(in the rows, 128 means zero)
First come named turns, each shown by rows before and after it. For each pair of rows after them, which turns, in which order, take the first row to the second? The first pair is done for you.
turn z_567:
[127 138  82 112 149 175 182 183] => [137 113  99 116 157 188 150 202]
[101 102 118 136 127 136  92 135] => [130 103 154 139 121 130  90 132]
[113 100 119 137 148 133 100 151] => [142 106 154 140 144 123 100 146]
turn z_495:
[145 154 169 121 133  82 175  94] => [184 152 167 129  95 117 127  88]
[128 109 159 142 128 129 145 163] => [126 108 169 148 125 127 132 154]
[115 181  80 110 117 127 163 108] => [ 96 167 119 118 117 103 119  67]
[110 149  92 132 115 126 119 124] => [ 98 149  98 133 122 116 121 114]
turn z_86:
[151 144 127 147 115 139 124 100] => [162 143 143 146 122 134 139 110]
[153 114 205 137 156 123 118 154] => [134 103 138 138 126 175  59 155]
[119 132  88 121 140 152 150 175] => [ 87 156  79 124 121 138 144 125]
[112  98 149 139 134 101  93 118] => [119  92 158 141 138 102  97 129]
turn z_797:
[116 138  75 123 109 143 131 136] => [143 150  84 124 101 145 142 140]
[117 125 131 130 133 149 134 121] => [117 129 130 127 129 148 140 118]
[129 161 155 125 154  76 179 137] => [136 155 171 129 153  75 166 136]
Then:
(two turns a pair)
[ 67 117 106 130 148 103 144 112] => [105  78 155 139 156 112  92 131]
z_567 then z_567
[143 127 140 140 115 128 108 136] => [139 144 133 132 122 117 147 139]
z_567 then z_495
[170 136 133 143 101 137 146 115] => [146 125 157 145 113 111 136  91]
z_495 then z_495
[109 116 150 102 135 105 128  82] => [123  87 150 102 162 115 132 132]
z_86 then z_797
[ 98 112  71 119 136 177 111 144] => [ 57 115 109 117 164 122 136 105]
z_797 then z_495
[ 77 141 100 121 139 102 136 111] => [114 115  94 131 118 146  78 140]
z_567 then z_495
[191 146 102 114  92 172 119 111] => [173 148  78 115  92 174 126 113]
z_567 then z_567
[125 151 143  92 113  92 180 143] => [107 152 121  90 117  98 182 143]
z_797 then z_567
[136 118 143 139 122 115 105 108] => [123 111 142 137 139 114 107 114]
z_86 then z_797
[158  98 163 136 145 141  92 167] => [139 101 145 128 168 133 130 187]
z_495 then z_797
[106 144 110 135 113 142 102 134] => [ 93 150 112 132 127 130 129 132]
z_797 then z_495
[ 63 147  98 101 129  90 127  89] => [ 94 124 132  95 179  82 168 155]
z_86 then z_567
[155  99 132 141 135 151 114 166] => [132 120 120 144 101 144  82 104]
z_86 then z_567
[173 147 134 138 118 135 126 109] => [168 152 121 130 127 132 153 122]
z_567 then z_86
[ 86 102  90 127 162 149 129 157] => [121  86 164 142 146 135  75 119]
z_495 then z_567
[ 71 140 123 149 155  97 154  99] => [135  97 169 163 146 130  79 122]
z_86 then z_495
[132 129 155 150 150 117  96  75] => [136 118 169 146 185 109 127 112]
z_797 then z_86
[102 136  85 135 119 114 157 138] => [118 127  95 136 130 117 166 161]
z_86 then z_86
[168 150 160 121 141 107 132 128] => [129 136 123 112 172 109 143 157]
z_86 then z_495
[138 100 124 129 135 134 106 136] => [114 121 107 127 121 122 114 105]
z_86 then z_797
[142 147 143 128 140  67 185 102] => [155 121 158 144 107  93  86  71]
z_495 then z_797
[166 143  84 136  63 183  86 128] => [132 166 103 118 135 113 229 158]
z_495 then z_797
[157 114 211 145 131 102  83 121] => [125 128 184 128 173  81 174 162]
z_495 then z_495
[142 148 113 139  81 171  90 122] => [ 91 122  88 127 148 153 143 170]
z_495 then z_567
[130 138  88 128 129 151 156 178] => [135 168  91 129  94 142 161 134]
z_86 then z_797
[119 149 123 128 126 130 148 124] => [108 143 127 126 136 127 147 126]
z_567 then z_86
[149 144 128 124 126 124 164 139] => [111 137 135 127 136 102 146 105]
z_495 then z_567
[183 173 105 120 101 130 183 114] => [112 141 150 124 156  72 182  88]
z_86 then z_495
[115 138 109 137 108 131 138 102] => [145 117 119 136 132 144 146 153]
z_86 then z_86
[154  95 189 117 150  99 113 120] => [ 83  88 139 114 171  97 110 114]
z_797 then z_797
[ 82 160 120 124 137 101 130 100] => [ 76 147  90 124 145 123 117 123]
z_797 then z_567
[118 122 106 116 151 141 119 145] => [131 117 142 123 150 128  98 131]
z_495 then z_567
[154 139 165 128 133 106 153 122] => [127 146 152 125 134  96 160 110]
z_797 then z_567
[180 125 164 119 133 116 154 134] => [119 143  95 109 138 121 183 128]
z_567 then z_567
[137 165 148 130 105 113 122 110] => [149 166 141 127 121 117 153 139]
z_86 then z_567
[138 148 120 119 111  97 162 110] => [158 145 141 124 104 102 139 106]
z_797 then z_495
[125 154 106 138  96 186 138 140] => [ 87 153 142 134 142 128 180 129]
z_797 then z_495
[103 110 113 136 161 149 146 162] => [ 88 132  87 135 132 154 142 131]
z_797 then z_86
[148 142  85 117 107 172 160 162] => [105 162  86 120  87 147 141  94]
z_567 then z_86
[102 131 126 130 148 124 167 138] => [135 139 146 132 140 126 172 139]
z_797 then z_797
[134 107 158 137 129 128  90 125] => [137 131 165 135 114 115 110 104]
z_86 then z_567
[ 98 128 129 132 120 125  95 105] => [103 129 155 131 144 102 127 115]
z_86 then z_797
[131 131 148 138 114 116 122 117] => [143 136 143 134 118 117 141 129]
z_86 then z_567
[136 166 175 126  91  97 128  58] => [112 184 127 115  89 103 153  62]
z_567 then z_797
[103 163  82 117 109 119 160 108] => [141 133 171 126 144  86 168 128]
z_495 then z_86
